In the data rows, zero lies at 7.5, halfway between 7 and 8.
Some points, one per row:
ndarray[ 6  5  6  5  6 10  8  2  2  4  9  9  6  2 11  7  2  6  7 10 12 13 13 12]
ndarray[ 6  8  7 15 13  2  7  6  8  8  5  6 10  8  6 10 11  5  7  5  6  6  4  5]
ndarray[ 5  9  7  8  8  7  7 10  6  2  7  4  5  9  8  6 10  9  9  7  8  9  7  6]
ndarray[ 6  7  8  6  7  7  9  8  9  8  8 10  6  7  8  7  6  8  8  8  9  8  8  8]
ndarray[8 8 9 6 8 7 8 8 8 8 8 8 7 5 7 6 6 9 8 6 5 9 9 8]
ndarray[ 5  7  9  9  9  6  9  7  8  6  6  7  5 10  7  6 11  7  9  8  6  9  6  6]
ndarray[7 7 7 8 8 7 7 8 7 7 8 6 8 8 7 8 9 8 8 8 8 9 9 8]
ndarray[ 1 10  6  8  9  5 12  8 12 10  4 13  5  7  8  5  8  4  9  4  5  5  4  3]
ndarray[ 7  6  9  8  7  7  8  7  8  7  8  7  9  7  8  8  9  8  8 12  8  9  9  9]
ndarray[12  6 13  8  9  5  8  8  6  8  7  6 10  8  6  6  5  9  6  7  7  3  8  6]
ndarray[ 8  8  9  2  5  5 11 10  7 14  6 14  8  6  7  2  0 11  3  9 14 14 11 10]
ndarray[ 6  8  5 10  8  6 10  6 13 12  7 14  4  4  8  7  3  5  7  2  4  8  8  6]
ndarray[ 7  7  4  9  7  8  7  5  5  5  8  6  6  7  9  7  9  6  7 11  7  9  6  9]
ndarray[ 5  8  8  5  6  8  7  9  7  6  9  7  9  7  9  2  4  8  7  8  7 10  6  7]
ndarray[ 9  7  9  7  7  9  6  7  8  8  8  6  9  9  7  9 10  8  8  5  8  7 10  9]
ndarray[ 8  8 12  8  8  9 11  8  8 12  6 10  7  4  5  8  9  8  7  7 10  9 11  9]
ndarray[ 8 10  5 12  7  3  9  8  1  4  3  5  8 11  7  2 10  6  3  3  9  8  1  4]
ndarray[10  9 12 10 12  5  9 11  4  8  6  5 12  8  1 13 13 12  7 11 13 15 14  6]
ndarray[13  8  5 15 14  7 10  9  7  7  8  3  9  9  3 15 10 10  7  6  7  7  9  7]
ndarray[ 8  6 10  6  7  3  8  8  8  9  8  7  7  6  6  9  6  9  7  7 12  7 10  8]
ndarray[ 2  4  4  8  8 12  8  0  0  2 10  8  8  0 14  8  6  3  9 13  6 14 15 11]
ndarray[ 8  7 12  6  9  7 11  9  7 10  6  8  8  8  5 10  5 10  8  5 10  7 11  8]
ndarray[15 15  4 10  5 14  1 11  0  0  4  0  2  7  8 10 12  7  6  8  6  3  0  5]
Then 16 other points, each followed by its number:
ndarray[ 4 11 14 10 11  9 15 11 12 10  4 12  5  6  5 10  3  7  9  6  9  5  6  3] 0
ndarray[7 7 5 7 8 6 8 7 8 7 8 8 9 8 8 5 8 7 7 8 6 8 7 8] 1
ndarray[6 7 4 9 8 4 7 6 9 6 7 8 7 8 9 6 8 6 8 7 3 7 5 7] 2
ndarray[ 8  7  6 12  8  5  8  7  6  5  6  5  9 14  5 10 14  6  6  0  8  6  4  5] 3
ndarray[ 8  7  5  7  6  5  7  6  8  8  9 10  9  7 10  3  5  7  6  7  7  7  6  8] 4
ndarray[ 9  8 13  7 10 12  9  8  7 13  6 10 12  8  5  6  6  9  4  1  8  8  8  8] 5
ndarray[ 9  7  5  7  7  8  7  6  8  7  8  9 10  7  9  5  6  7  6  9  9  9  8  9] 6
ndarray[ 7  8  6  7  5 10  6  5  5  5  8  6  7  6  9  8  8  6  8  9  7  9  7  9] 7
ndarray[ 7  5  7  9  6 10  8  1  5  8  9  9  9  4 10  7  8  5  6 10 10 11 11 12] 8
ndarray[ 7  7  6  7  8  7  7  9  9  9  8  9  8 10  8  6  5  8  7  9  9  7 10  8] 9
ndarray[ 4  8  6  6  7  6  8  8 10  8  8 11  7  5  9  4  3  7  7  8  7  9  7  8] 10
ndarray[12  4  4  9  6 11  6  0  3  8  8  7 10  5  9  8 11  5  5 13  8  9  9 13] 11
ndarray[8 7 5 8 7 8 7 7 8 7 8 8 9 7 8 7 7 7 7 8 7 6 6 7] 12
ndarray[10  7  6  7  5  7  4  6  4  5  9  4  7  8  9  6 11  7  7  8  6  6  5  8] 13
ndarray[ 4  7 14  3  6  9 10  9 12 13  6 14  3  9  7  6  3  7 11  6  7  8  9  8] 14
ndarray[ 8  6  4  8  8 15  6  1  3  7  9  7  6  3 10 10  5  6  6  9 11 12  9 12] 15
Which three of these numbered points are nearest to each point below, looking only along the 7 directions in which the first points spread most? Their numbers follow each, nearest first.
ndarray[ 0  7 12  0  5 12 14  9 15 15  7 15  4  3  6  6  0  4 10  1  4  0  9  7] > 14 0 10
ndarray[ 8  7  6  7  6 11  6  5  6  6  9  7  8  7  9  7  9  6  8 11  6  9  8  9] > 7 6 12
ndarray[11  8  5 12 10  7  7  9  6  4  7  4  7 10  6 10 11  8  8  1  7  4  6  5] > 3 13 12
ndarray[6 7 7 7 7 4 7 7 8 6 7 9 9 8 7 5 8 7 5 5 6 8 5 5] > 1 2 4
ndarray[ 9  8 10  7  9 10 13  8  9 15  6 12  9  5  4 11  0 12  2 10 15 13 14 12] > 5 9 6
ndarray[ 9  9 11  9 10  9 11  8 13 11  6 13  7  5  5 11  4  8  8  4  6  9 10  7] > 0 5 9
ndarray[ 7  6  7  5  7 13  7  4  6  6 10  7  7  4 10  8  6  7  8  9  8 11 10 11] > 8 7 15
ndarray[ 5  7  6  8  7  7  7  7  8  7  8  8 10  8  8  6  9  8  7  6  8  7  7  8] > 1 12 9
ndarray[14  7  2 15  5  8  7  0  4 10  1  8 13 13  5  9 15  1  2  9  9  7  2 11] > 3 12 13
ndarray[ 6  7  8  4  6  6  0 14  2  0 12  0  7  8 10  4  6 12  9  8  5  4  6  4] > 13 7 12
ndarray[ 6  4 12  3  5  6  8  8  9 11 11  8 10  8  7 10  6  9 11  8  7  8 12  9] > 9 5 14
ndarray[10  7  7  7  6 10  7  6  8  9  9  9 10  6  9  5  5  7  6  8 10 10  8 10] > 6 9 4
ndarray[ 3  8 11  3  8  2 13  8 15 14  6 15  9  8  6  7  0  4 10  8  8  4 11  7] > 14 0 10
ndarray[ 9 10  3 14 11  5  7 11  6  1  7  4  8  7  7  9  7 10  5  5  9 11  4  3] > 3 13 12
ndarray[15 15 14  0  0 14  0 15  0  0 14  0  1  8  8 10  0 15  9  9  8  0  3  0] > 13 7 12
ndarray[7 6 6 8 7 6 6 6 9 7 8 8 9 7 9 5 7 7 7 8 7 8 5 7] > 1 12 4
ndarray[ 4  8  4 13  8  8  6  0  0  1  7  6  5  3 10 11 13  3  8  6  6 12  7  9] > 11 7 15
ndarray[9 7 7 8 7 9 8 6 7 6 8 7 9 8 8 6 9 7 7 7 6 8 6 8] > 12 1 6
ndarray[ 8 12 15  0  3 15  8  9 10 13  8 12  0  1 10 13  0  8 12  8  7  2 11 11] > 14 9 10
ndarray[ 3  7  4  9  7  8  6  3  4  3  8  6  7  6 10  7 10  5  7  9  7 10  6  9] > 7 1 2
ndarray[ 7  7  7  8  7  6  9  7  9 10  7  9  8  7  7  6  7  7  7  5  9  9  9  8] > 9 1 6
ndarray[ 8  6  7  9  8  7  7  6  8  7  8  7 10  8  7  7 11  6  8  9  6  9  6  7] > 1 12 2
ndarray[ 3 11  3 12 13  0  8 11  5  1  5  5  4  9  8  6 12  8  7  5  6  9  2  1] > 3 2 1
ndarray[ 9  6  8  7  6  9  7  7  9  9  9  7  9  9  7  6  8  8  7 11  8  9  8  9] > 9 6 1
ndarray[ 7  6  7  6  6 10  6  6  8  9  9  8  6  6  9  8  5  7  9 12  7  9 10 11] > 6 7 9
ndarray[15  5  9  4  4  8  7  6  0 10 11  3 15 11  7  6  8 11  2  6 14  7 13  8] > 6 5 9
ndarray[ 5  6  4  8  8  9  6  4  4  3  9  6  7  6 11  7  9  6  8 10  7  9  7  9] > 7 11 13
ndarray[ 5  8 11  6  9  9 12  9 12 12  5 12  6 11  5  9  8  7 12  9  8  7  9  7] > 0 14 9
ndarray[ 6  9  7  5  9 10 10 10 13 11  9 12  8  3  9  8  0  9  8  3  8  6  9  8] > 14 10 0
ndarray[ 9  8  5 14  9  5  8  6  7  8  7  7  9  7  7 10 12  4  6  1  6  0  7  3] > 3 2 12
ndarray[ 5  7  5  8  7  6  7  6  8  8  7  9 11  7  8  3  9  5  6  7  3  3  2  5] > 2 1 4
ndarray[ 7  5  6  8  7  1  4  5  8 11  8  9 12 11 10  6 10  3  7  7  1  0  2  2] > 2 3 1
ndarray[ 0  7 10  9 11  5 12  8 12 10  5 11  5  5  6  8  3  7  8  7  7  8 10  7] > 0 10 9
ndarray[12  8 14 12 12  9 14 10 12 13  5  9  7 11  2 15 11 10  9  3  9  9 15  8] > 0 5 9
ndarray[15 13 11  4  2 15  2 10  4  6  3  2  0 11  4 13 11  6  8 10  6  0  0  7] > 13 7 12
